Each row of D is roughly a mix of the hidden directions of one of a few groups; one row fits no group.
D, 112 rows:
[[ 41 -24 -26  13  14  -9   8 -50 -22  -2 -40]
 [-13  42  21   2  15 -56   4  -3   5 -23  42]
 [ -1 -27  11   9 -25  48 -12 -42  16  29 -34]
 [ -4 -30  18 -34 -25  26 -30 -52  19  13 -17]
 [-39 -39  36  15   1  31  46  11  17   1  10]
 [-39 -36  22   8   8  17  23 -17 -34  42 -25]
 [ -1  47   8   0   0   9 -74  -2   4  -8  10]
 [  8 -10  34  24 -13  52 -22  -5   2  45 -26]
 [-31  -8   0 -22  39 -27   2  28 -16 -49  29]
 [ 21   6 -32 -21 -72  17  -7  12  -1 -19   7]
 [  8  16  52  16  30  24 -42 -33 -10  16   9]
 [ 34  -3 -24 -31  -7  14   1 -54 -26  26 -29]
 [  0  17   3 -14   9  -8 -52   2 -36 -42  39]
 [-17 -24  43  28  -5  24  44  39 -14  -9  14]
 [  5  29 -32 -20 -61 -15 -21  16   4 -33   9]
 [-10  27   5   9 -35 -26  10  37  17 -36  46]
 [ 20  -3  26  29  38  -5  43 -33  15  38   2]
 [ -7 -32  39   3 -14  42  27 -35  12  30 -23]
 [ -4  12  34  13   0  45 -37  36 -40  10 -10]
 [  0 -34 -15 -24 -49  37  25 -30  -9  -1 -27]
 [ 14  12   0   2 -48  21  54  18   7  27 -31]
 [-20 -27 -48 -28 -46 -24  -2  21   7 -21  12]
 [  7  43  32  40 -21 -32  43  -8   8   8  -7]
 [ 31 -13  21   8  36  24  11 -43  -2  40 -32]
 [-13   7 -71 -43  -6  -9 -14   6  22  -2  -7]
 [ 25  27 -47   3  -5 -31 -28  23 -22 -40   8]
 [ 37  32 -54 -28 -11   7  27  14   0  15 -26]
 [ -3   3  21 -23  17  22  54 -22   8  53   7]
 [ -7 -23  26   9  37 -12  -8   8 -34 -53  34]
 [ -2 -20  38  20  -6  16  57 -13  15  40 -15]
 [ 51  22 -27   8 -16 -34 -28 -30 -14 -21 -23]
 [-29  -3 -12  -7  10 -21 -24  53   2 -47  30]
 [-16 -23   0  23  16 -63  23 -24  21  11  29]
 [ 17   2  28  28  62 -11  28 -24   9  26 -10]
 [-43 -12  30  -1  50 -12 -19  26  -8 -21  32]
 [-24  13 -18 -24  20 -35   2  40  -4 -29  48]
 [  5 -32  16  33  19  31  28 -11  10  42 -40]
 [-27  22 -18 -31 -30 -29 -32  17 -14 -34  34]
 [-23   7  10   8 -21  50  32 -20  37  40   4]
 [  7   1  13   4 -58  27  43 -16 -21  17 -30]
 [ 46  -4 -22   6  30 -23 -10   2  29 -22  51]
 [-29  -3  36 -14 -22  55   0   5 -41 -11 -19]
 [-18  -8  34  -3 -12  43 -13  44 -36  -7  34]
 [-19 -40  14   1  -8  42  41  -8  37  25 -17]
 [  4  23  39 -18  22  18 -31 -43   6  44   7]
 [ -9   5   9  26  37 -12 -55 -15 -19 -31  34]
 [ 27  14 -51 -15   2 -44 -24  16 -15 -34  11]
 [-11 -19   3 -11 -32  49  28 -21  17  32 -39]
 [-27 -25  42  41  21  19  34  27 -21   9   8]
 [ -9   0 -56 -31 -31 -18  32  29   4 -22  16]
 [ 15  -4 -23 -57 -36  -4  -6 -21  -5 -39  26]
 [ 15 -14 -10 -21  15  27 -27 -35 -26  23 -55]
 [-11  15  23   2  52  -7 -56   5 -15 -16  28]
 [-17 -33  52  23  34  12  20 -16  29  24   9]
 [ 26 -20 -54 -21  25  11 -22  26  23 -27  24]
 [-32   0  22  -4  15  23 -49 -43 -26 -14  25]
 [ -8  -8 -47 -12  36 -20 -50 -11  22 -20  17]
 [ 20 -22  10 -25  18   5   2 -57  49  -4 -23]
 [ 16 -11 -12 -16  21 -50   3  54 -17 -33  -4]
 [ 24  22   0 -15 -64   2  39  -7 -27 -19  -2]
 [-24  35   9   9 -40   8 -58  15 -11  14  23]
 [ 15 -20 -40 -31 -45 -21  47   0  12  -2  -6]
 [-22 -28  40   2  11  50  -8 -42  13  24 -10]
 [-11 -29  52  10  -4  57  31   9   4   3  -4]
 [  1 -24 -49  12 -19  28  30  23 -34  16 -31]
 [-10 -47  18 -13 -11  54  19 -31  20  13 -20]
 [-23 -13 -13 -36 -30  -7  45  43  17 -10  27]
 [ -9  51   6  34  26 -40 -18  12   8  10  35]
 [-10 -18  38  10 -41   5  18 -27  55   8  17]
 [ 19  25 -43  15 -39 -32 -16  33 -30 -18  -4]
 [ 21   1 -38 -52 -13 -16   6 -50  14  17  -3]
 [ -1   7 -13  -2   0 -49  44  32  15  -7  47]
 [ 19  -5  -9 -30 -22  56 -25 -47  -3   7 -14]
 [ 18  -9 -59 -23 -38   1  34  25  -3  -8 -20]
 [ 34   4  -6 -33 -60  13   5 -39   6 -13 -14]
 [ 41  44  22   7 -17  15 -36 -37  12  10 -22]
 [ -4 -15 -22  20 -38   5  67  23 -18   5 -13]
 [ 16 -40 -28  -4 -11  25  37   2  29  -6 -49]
 [ 30 -13  18  -6 -43  40  15 -33   9   7 -41]
 [-10 -13  59  25  26   8  11 -42   7  32   3]
 [  9  14 -13  17  50 -14 -18  32  41  -7  39]
 [ -6 -28  -2   6   3  -7  60  37  45  14  -1]
 [-10 -16   6  32   3 -16  35  63  -7 -33   6]
 [ 13 -17 -28 -34 -66  25   8  -4  -8 -21  -8]
 [ -1  12   2 -12  16   3 -59 -61 -12   8  12]
 [ 14 -33  -3 -21   1  16  25 -58  28  24 -28]
 [-55 -47 -16 -11 -20  12  17  26 -30  -5  -3]
 [ -6 -34  11  49  38  -3  43  20 -14   1 -23]
 [-24   5  20   2  40 -48 -17   1  -4 -43  32]
 [ 11  -5 -23  35   9 -51  42  29 -29  -4  -7]
 [-34  -1   1   5  64 -26 -19  33  -9 -24   5]
 [-27   2  38  30  16  13  -3  56  -7 -29  22]
 [-26 -33  15 -26  37  -1  -7  21   9 -50  31]
 [-17  -2  17  59  -3 -25 -31  23 -37 -18  12]
 [-21  22 -49  -8   8 -37 -30  37 -12 -17  24]
 [ 26  38  -9 -10 -53   2 -30 -32  -3  20 -24]
 [ 27 -16   6 -17 -58  25  26 -40  14   5 -15]
 [-47 -15  64  -3  11  18  15  -8 -12  25  -9]
 [ 22  31 -55  -8   0 -31   0  47  18 -11   4]
 [  9 -18  -8 -12  16 -31  74 -14  -2  26   3]
 [ -4  32 -15 -16 -14   2 -69   4 -23 -21  24]
 [ 20  31 -35  -6  17 -48 -35  22 -15 -25  14]
 [ 13  32  28  49 -20  -3  34  22  -3  36 -17]
 [  4 -23  -4 -36 -33  33 -28 -35  -8   3 -44]
 [ 24  19 -40 -21  17 -48  48  11 -12   5   5]
 [  4 -26  18  -4  -7  46  11 -16 -36  22 -52]
 [  5  31  35  23  13 -16 -24 -48  -6  44   5]
 [-17  25  19 -35  30 -12 -40 -11  44  -9  27]
 [ 10  -3  33  25  24  12  34  32  46  34  -6]
 [  4 -42  35  12  18  51  19 -14  -3  38  -6]
 [-23 -20  35  38  34  19  16   6  39   6  32]
 [ 19  17 -40 -36  30 -43  -2 -17  -6 -39   2]]

Here is one row of each group, with its name. Which group are the others in?
[-36 -14 -17  23  -1 -17   3  46 -27 -50  -8]	<11>
[ 12  -5 -51 -33 -35 -10  42  -3  12  26 -17]	<70>
[ 16  -1  24  41  -5  13  42 -24   7  50 -23]	<29>

[  6 -12  24  34  20  15  27 -29   4  59 -22]	<29>
[  1 -45 -20 -32 -40  16  -6  -3 -16 -48  14]	<70>
[ -4  25   0 -43  -9  51 -21  36 -27 -19  -6]	<11>
[ -1  -7   5 -11 -13 -69   2 -41  30   7  18]	<70>
[-18 -44 -13  26 -18  41  16  41 -13 -16 -25]	<70>
[ -5   2 -21 -14 -27 -40 -52   5  13 -44  16]	<70>
[-16 -18 -36   8  25 -46 -15  21 -34 -33  22]	<70>
[ 40  25  20  38 -34  21  -2 -14  11  15 -43]	<70>
[-21 -10   6  14  35 -45  -9  39 -19 -39  24]	<11>
[ 10 -20  16   0  11  12   0 -75  -9  35 -13]	<70>
[ -4 -40 -19 -13  52 -18  36   1  30 -18 -16]	<70>
